In the rows, zero is written as 128.
One turn sends every row of this set to another row. A few are shown first. Where does it send the rows asked after them?
z658: 140 117 110 116 155 118 126 114 164 145 116 128 120 121  81 138 120 137 102 123 118 153 144 108 131 124 100 147 127 120 135 147 136 128 161 127 120 153 124 114 111  93 111 135 135
z803: 144 125 118 128 141  74 124 136 157 117 128 124 120 119 131 125 139 124 116 132 120 158 126 119 138 131 125 115 150 122 134 132 127 109 134 123 110 114 123 109 122 102 147 105 126
z826: 120 107 108 118 177 123 130 124 131 137 120 100  91 102 113 136 114 155 102 133 125 146 119 101 120 138  99 139 126 113 143 108 126 113 133 132 107 125 122 139 121 113 107 152 126
z196: 153 129 117 132 146 123 155 116 134 111 134 140 112 108 132 143 147 131 110 147 142 137 132 107 112 141  99 127 146 113 114 120 143 142 118 117 111 137 142 130 138 105 131 124 142
z150: 120 115 113 120 125 104 143 108 116 125 136 114 131 111 134 111 126 163 114 123 117 144 138 147 135 133 127 137 149 129 103 138 124  99 125 112 114 123 130 133 107 124  99 143 128
z726: 134 112  97 114 172 131 132 127 130 138 128 107  98 101 112 124 122 156 101 132 124 148 124  92 112 142  96 131 123 114 132 107 126 108 128 131 100 122 111 134 129 105 111 146 118
z704: 133 140 122 139 159 125 126 121 124 128 119 126 115 131 125 120 127 109 110 128 131 161 125 112 135 134  96 125 129 123 110 112 128 100 157 126 117 124 138 125 121 114  83 139 150
z139: 137 116 100 124 152 122 141 122 136 117 100 113 160 120  97 123 114 134 124 112 124 162 119 128 106 123 115 117 131 115 152 132 123 139 128 116 110 130 151 135 117 118 120 119 128
z262: 154 128 122 117 137  83 130 134 163 123 119 120 126 116 115 133 139 123 124 133 115 160 129 133 135 134 119 115 145 124 127 132 121 105 129 126 113 123 128  96 112 107 151 108 129
z42: 152 132 113 125 154 126 158 122 132 122 136 140 112 110 125 136 123 139 115 143 132 131 136 116 101 144 100 131 147 116 122 123 151 144 112 116 102 138 147 133 129 120 137 136 146
z667: 128 101 100 130 161 111 138 129 157 125 119 136 127 113 115 129 134 169 112 128  79 116 131 111 118 139 126 141 132 127 127 122 154 141 142 122 128 123 117 134 136 116 120 121 139
z794: 148 114 108 118 137 113 150 116 123 129 132 111 134 112 134 118 124 155 115 111 114 148 128 154 144 130 125 133 151 123  92 133 126 107 119 104 113 124 137 134 112 126 102 149 142
z318: 149 110 102 126 148 111 124 122 153 151 116 130 130 124  85 135 123 136 100 124 121 152 143 110 132 123 100 151 112 123 138 137 127 126 146 116 112 153 124 107 116  95 104 141 132
z117: 139 125 117 122 138 108 156 117 130 117 133 145 108  98 130 143 143 132 117 137 130 133 138 112 108 139  90 139 147 107 121 119 151 139 120 117 110 136 152 138 127 106 125 134 150
z447: 119 118 100 126 134 111 155 114 126 133 134 118 130 111 134 120 121 168 117 118 111 141 133 156 139 122 119 128 144 132  93 133 128 108 116 112 112 119 125 135 111 125  95 136 134
z689: 133 115 115 120 158 116 145 125 118 125  97  98 156 111 108 113 119 134 122 113 126 168 123 134 101 123 121 125 122 114 148 127 118 124 136 119 108 135 142 129 118 127 111 118 132
z353: 128 118 123 112 156 121 142 120 129 108  96 107 150 108 102 123 123 144 126 111 127 170 118 129 107 110 116 127 127 112 151 136 126 131 132 122  97 136 146 128 116 124 121 117 138
z105: 116 112 101 134 159 116 140 121 157 123 121 143 128 117 118 113 138 160 115 124  73 124 131 120 116 123 134 141 132 129 128 136 149 136 147 128 117 119 122 143 137 116 122 117 138
z258: 135 135 105 133 159 130 120 113 125 125 112 126 119 131 135 116 130 112 116 121 124 157 122 119 136 130  97 119 120 127  99 105 124 107 140 127 108 115 126 118 125 119  87 140 150
z341: 151 114 117 126 132  77 131 133 155 135 136 114 124 118 114 138 138 120 123 136 116 157 115 134 126 137 122 121 154 133 116 129 134 109 131 121 107 110 125 106 126 101 146 109 129
z813: 122 106  99 126 157 116 154 134 150 121 113 130 133 122 118 117 130 155 123 138  74 127 120 117 132 136 130 141 135 137 128 132 148 141 144 118 124 111 116 125 142 119 123 125 131
z958: 125 139 113 140 128 148 121 112 148 139 132 111 103 121 131 140 122 159 106 126 131 158 131 121 136 119 111 123 155 137 107 117 144 117 158 132 111 120 113 122 124  96 126 121 126
z68: 112 130 109 126 161 113 150 120 161 145 127  94 125 120 131 140 131 150 114 109  92 154 148 122 152 120  93 136 119 138 135 113 139 136 132 122 102 124 121  97 114 115 126 143 139
z589: 111 141 112 136 170 105 151 116 165 139 120 105 115 128 128 143 128 147 111 107  98 156 139 131 157 110  99 139 129 142 138 117 132 125 146 128 101 120 125 103 112 116 117 136 138
z346: 134 139 114 139 122 151 121 121 152 138 130 117 110 121 129 136 122 151 117 114 122 156 127 126 127 121 106 126 145 139 105 115 152 119 147 130 105 130 117 106 116  87 122 113 124

z341 turns into -> z139
z196 turns into -> z262
Now these:
z826 turns into -> z958
z117 turns into -> z803
z258 turns into -> z68

One turn sends every row of this set to another row. A few are shown first. Where does it send the rows asked after them?
z60: 140 143 148 126 119 132 105 139 119 137 123 111 109 161 119 140 118 111 128 160 151 138  95  97 127 116 139 118  89 113 142  90 138  97 123 125 121 116 142 144 132 111  91 127 138
z922: 124 145 110 119 126 118 128 134 170 153 111 106 103 130 140 119 123 145 150 129 123 131 128 125 147 140 120 120  85 128 120 126 136 110 129 129 126 148 117 143 124 127 156 102 100
z537: 134 124 122 137 134 118 134 112  93 138 122 107  95 126 137 140 122 119 130 138 139 157 126 113 111 123 129 107  97 109 134  98 111  93 138 116 126 104 130 168 125 128  98 105 142
z533: 124 148 114 116 127 119 123 139 175 154 108 106 105 135 137 121 121 146 149 132 126 132 125 120 150 138 122 125  82 127 120 124 140 111 126 129 129 149 117 140 121 127 154 105 102
z999: 124 147 111 118 125 118 124 135 172 152 112 107 104 133 138 118 123 145 150 130 125 128 128 122 148 138 121 120  86 126 120 125 138 111 126 130 128 151 118 139 125 126 154 104 100
z58: 141 129 129 135 113 122 126 112  95 131 142 112 100 136 133 128 124 107 132 145 138 126 117 119 116 121 127  91 103 106 142 100 124  93 130 128 110 122 137 156 148 116  96 117 131
z469: 129 125 129 140 135 131 124 116 101 133 100 105 107 143 131 150 110 117 129 148 131 156 106 117 121 128 142 127  86 112 145 102 121  91 133 115 123  99 125 171 113 130 103  91 146
z621: 135 123 120 143 124 124 132 103  89 125 117 108 101 131 135 139 116 112 133 143 123 143 116 125 116 128 133 108  96 108 144 106 115  92 137 122 115 109 127 170 129 129 107  92 141
z165: 144 144 140 128 112 132  98 136 115 125 114 112 111 161 117 143 116 112 131 164 139 135  96  89 133 116 140 122  86 114 141  93 136 107 121 135 122 118 141 139 127 124  96 119 146
z406: 146 131 120 139 107 121 123 105  90 118 131 114 100 135 133 130 122 108 135 149 124 125 120 115 121 122 129  95 100 106 141 104 119 100 132 135 111 123 135 155 143 128 104 108 140
z830: 121 148 116 118 129 116 132 137 169 153 105 104 107 134 141 119 117 147 147 125 122 138 125 129 146 142 128 125  88 129 120 129 135 110 122 131 126 140 115 143 115 137 152  93 104
z603: 129 127 131 132 141 125 126 124 106 144 109 105  99 137 131 149 118 122 127 144 146 167 114 103 115 122 136 124  89 114 136  93 118  93 134 111 132  98 131 167 112 126  95 105 146
z818: 126 149 113 116 123 118 123 138 175 153 111 106 105 134 138 120 122 146 149 133 126 128 127 119 151 138 122 122  84 127 120 124 139 112 126 131 128 150 118 138 124 126 154 106 101
z197: 124 148 117 118 121 119 129 141 169 152 105 105 110 138 141 120 121 144 147 130 124 135 118 124 152 143 130 131  83 127 120 123 143 109 123 125 126 147 113 141 119 135 155 100 104
z703: 149 143 130 132 101 125 107 122 105 119 129 116 106 150 123 133 122 107 135 161 132 121 110  97 128 116 132 103  95 109 141  98 129 108 124 142 115 126 142 140 142 124  99 121 142
z231: 126 150 114 116 119 114 130 135 167 148 114 107 106 134 140 114 121 144 149 127 120 128 128 127 147 140 125 116  91 127 119 129 137 114 120 138 121 147 118 137 127 136 152  99 102
z740: 143 144 139 123 116 123 105 137 115 136 125 112 103 149 121 140 125 116 129 158 151 145 111  81 126 112 133 114  91 115 132  86 130 107 124 131 131 116 144 139 128 121  89 130 146
z817: 123 147 112 118 123 114 134 133 165 150 110 106 106 131 142 116 119 146 148 125 120 133 128 130 145 141 125 119  91 127 120 129 133 110 123 133 122 144 116 141 122 136 153  96 103
z777: 121 150 118 115 128 118 127 143 173 153 104 104 110 139 138 120 117 147 148 130 125 138 121 124 148 140 129 128  86 130 119 126 138 111 121 131 126 140 116 138 116 136 151  96 105
z940: 148 139 129 127 109 118 114 124 102 131 137 114  97 138 127 131 130 113 132 153 144 133 123  89 121 114 124  96  98 110 131  90 124 106 127 136 123 123 145 142 142 123  92 130 140
z650: 145 140 138 129 108 126 111 127 108 131 140 115 104 151 123 129 122 107 130 155 144 125 107 103 124 115 132  99  98 110 141  94 135  99 124 132 115 125 143 143 147 112  92 130 134
z303: 126 150 117 117 116 119 126 142 170 150 109 106 111 140 140 118 122 143 149 131 123 131 119 122 154 143 129 129  83 127 119 123 143 111 121 130 126 151 116 138 122 134 154 104 104
z902: 128 151 114 117 115 117 127 139 166 150 111 106 109 137 142 116 123 142 149 131 122 128 121 123 152 143 126 124  84 125 120 123 142 112 121 132 123 152 116 137 126 134 155 104 103
z347: 126 148 112 120 116 117 130 136 165 148 113 106 107 134 143 115 123 142 149 129 120 128 123 127 152 144 126 123  85 126 119 125 139 110 123 130 123 152 114 139 126 135 155 101 103
z918: 142 129 122 133 118 116 128 110  93 132 136 111  93 126 135 131 128 113 132 144 137 141 130 106 114 118 124  94 103 108 133  96 115  99 134 129 121 117 136 155 140 126  98 116 140
z610: 121 146 112 117 130 120 125 138 174 154 108 106 105 134 138 123 121 146 149 130 126 133 126 122 149 140 123 126  82 128 121 124 139 109 128 127 129 147 115 142 119 127 155 103 102
z339: 127 154 117 114 118 115 125 140 170 149 113 107 108 137 137 114 120 145 148 131 124 128 125 123 148 139 126 118  90 129 119 126 139 115 118 139 123 148 119 133 124 134 150 104 103
z748: 134 138 140 133 130 134 108 132 114 132  99 107 113 159 121 152 110 118 129 159 139 154  95  99 130 122 145 134  80 116 143  96 130  98 126 121 127 105 132 156 112 126  98 104 148
z955: 127 124 137 138 140 131 128 120 103 143 114 105 103 143 132 145 113 117 128 144 144 157 104 123 116 128 140 122  92 111 145  97 125  83 133 107 122 100 128 173 120 117  97 100 137
z408: 134 138 140 126 134 128 110 138 116 142 110 109 104 150 124 148 118 120 127 154 152 162 107  88 124 115 139 127  85 116 133  88 127 100 128 119 134 104 138 152 114 123  91 119 147
z582: 157 120 128 137 108 117 124 109  99 123 131 119  97 143 132 134 134 114 127 143 143 129 116 113 112 118 124  91  99 119 133 101 116  95 128 125 122 118 133 152 142 120 110 111 149
z24: 160 128 137 132 103 120 112 122 110 123 129 120 101 154 125 136 134 113 127 152 149 126 108 100 118 113 127  98  95 120 131  95 125 101 122 130 126 119 137 140 142 117 107 122 150
z856: 155 130 145 129 111 125 107 134 120 128 116 118 105 163 120 145 129 117 124 157 155 138  97  93 121 113 135 113  88 125 131  92 129 100 119 123 133 113 137 142 130 116 104 120 154
z545: 122 146 114 119 122 118 131 137 166 152 105 105 109 136 142 119 120 144 149 128 122 134 120 128 151 146 128 130  84 127 119 125 140 108 125 126 125 147 112 144 119 135 156  97 103
z654: 147 124 144 133 126 127 113 131 118 134 104 115 106 162 125 152 125 121 122 150 154 153  95 101 118 118 137 123  84 126 134  95 125  94 123 112 136 102 129 154 118 118 106 108 155
z142: 131 134 147 131 134 135 114 137 117 144 110 106 109 157 123 148 112 116 127 152 152 155  94 107 124 122 144 129  85 114 143  92 134  90 127 112 125 103 134 160 118 114  91 112 139
z811: 122 145 110 119 130 117 128 135 172 153 108 105 104 131 140 121 121 146 150 129 125 133 127 125 148 141 122 124  83 129 120 126 137 109 129 126 128 147 115 145 121 127 157 102 101
z296: 133 122 129 141 129 124 135 108  94 137 129 109  98 134 136 135 118 112 130 138 138 143 115 129 112 127 132 103 100 107 144 101 119  85 136 115 114 110 129 171 135 120 100 102 134
z743: 149 111 128 141 121 119 132 106  98 128 118 114  97 139 135 141 130 117 126 137 143 143 114 122 109 123 126 101  96 119 133 102 112  88 133 115 126 106 125 164 131 122 112  98 151
z110: 124 154 120 114 123 117 123 144 175 150 107 107 109 140 136 117 118 146 148 131 125 134 119 120 150 137 128 126  86 130 119 125 140 114 118 136 125 145 119 134 119 135 151 102 104
z55: 125 147 112 120 120 117 133 135 164 150 109 105 107 133 145 117 122 143 149 126 119 132 124 130 149 145 126 125  86 125 119 125 139 109 125 127 124 149 112 144 123 135 156 100 103
z91: 143 114 137 138 131 125 128 117 107 133 107 112 102 149 130 149 125 121 123 141 148 154 104 115 111 123 134 118  88 123 134  99 118  88 130 107 133  98 124 166 118 121 110  97 154

z650 turns into -> z60
z918 turns into -> z940
z748 turns into -> z469
Now these:
z24 turns into -> z856
z231 turns into -> z339
z811 turns into -> z922

One turn sends every row of this set to another row. A few are shown first. Where does it send the rows asked after them?
z88: 133 136 159 128 120 132 149 110 116 150 143 149 120 149 131 119 140 122 150 135 150 116  95 151
z236: 126 141 117 121 128 122 128 107  98 128 156 158 138 156 137 135 131 129 157 143 144 133 131 141
z649: 146 155 156 138 130 119 143  90 136 134 136 133 116 128 111 140 140 134 128 128 160 142 102 125
z11: 139 129 135 134 112 120 123 133 137 133 109 141 130 154 123 141 107 141 137 123 154 150 141 156
z25: 153 141 149 149 141 123 127 105 122 131 145 140 100 127 143 140 112 147 163 130 153 162 120 132
z426: 125 145 137 158 151 110 122 102 104 112 133 146 104 114 137 128 104 136 139 126 134 135 119 139
z734: 140 134 130 130 105 127 125 101 121 122 139 158 133 149 141 142 116 130 151 121 128 130 132 162
z523: 141 135 177 155 132 134 116 102 111 136 120 121 106 135 153 137 119 143 134 116 165 144 119 148
z357: 100 140 120 133 135 119 121 117  91 131 121 116 141 143 124 145 115 129 126 137 150 122 136 144
z40: 129 143 128 137 133 127 131 104 128 133 103 113 122 116 118 133 115 116 125 151 161 126 134 148
z566: 128 120 144 123 116 127 130 125 114 134 123 133 133 139 143 153 116 132 147 154 157 146 153 161
z515: 114 153 109 134 113 134 120 122  99 137 133 129 128 141 125 146 107 150 143 112 137 127 131 148
z519: 125 156 160 133 125 113 120 116 106 111 125 110  89 120 126 130 127 119 123 132 155 134 120 136
z893: 126 156 148 157 145 131 122 103 113 135 118 146 119 129 138 127 118 149 119 112 163 124 101 126
z769: 123 144 176 132 119 117 140 122 108 126 133 129  92 105 129 143 128 133 133 134 145 138 122 149
z661: 142 162 151 130 127 126 136  97 116 127 147 147 118 112 125 128 147 137 139 120 159 148 126 112
z316: 125 133 142 143 121 114 115 117 112 137 132 125 149 163 118 127 121 133 135  95 141 135 135 140
z474: 124 127 151 134 130 122 132 115 118 148 128 139 153 174 125 133 136 133 133 130 167 136 122 145
z340: 134 143 143 126 138 114 128 124 108 130 147 141 119 148 126  95 138 111 155 129 156 133 123 125
z738: 126 139 142 136 126 141 138 117 105 149 129 113 126  97 129 139 125 134 150 138 156 137 153 144

z40 turns into -> z340
z519 turns into -> z661
Now these:
z523 turns into -> z893
z515 turns into -> z734
z474 turns into -> z357

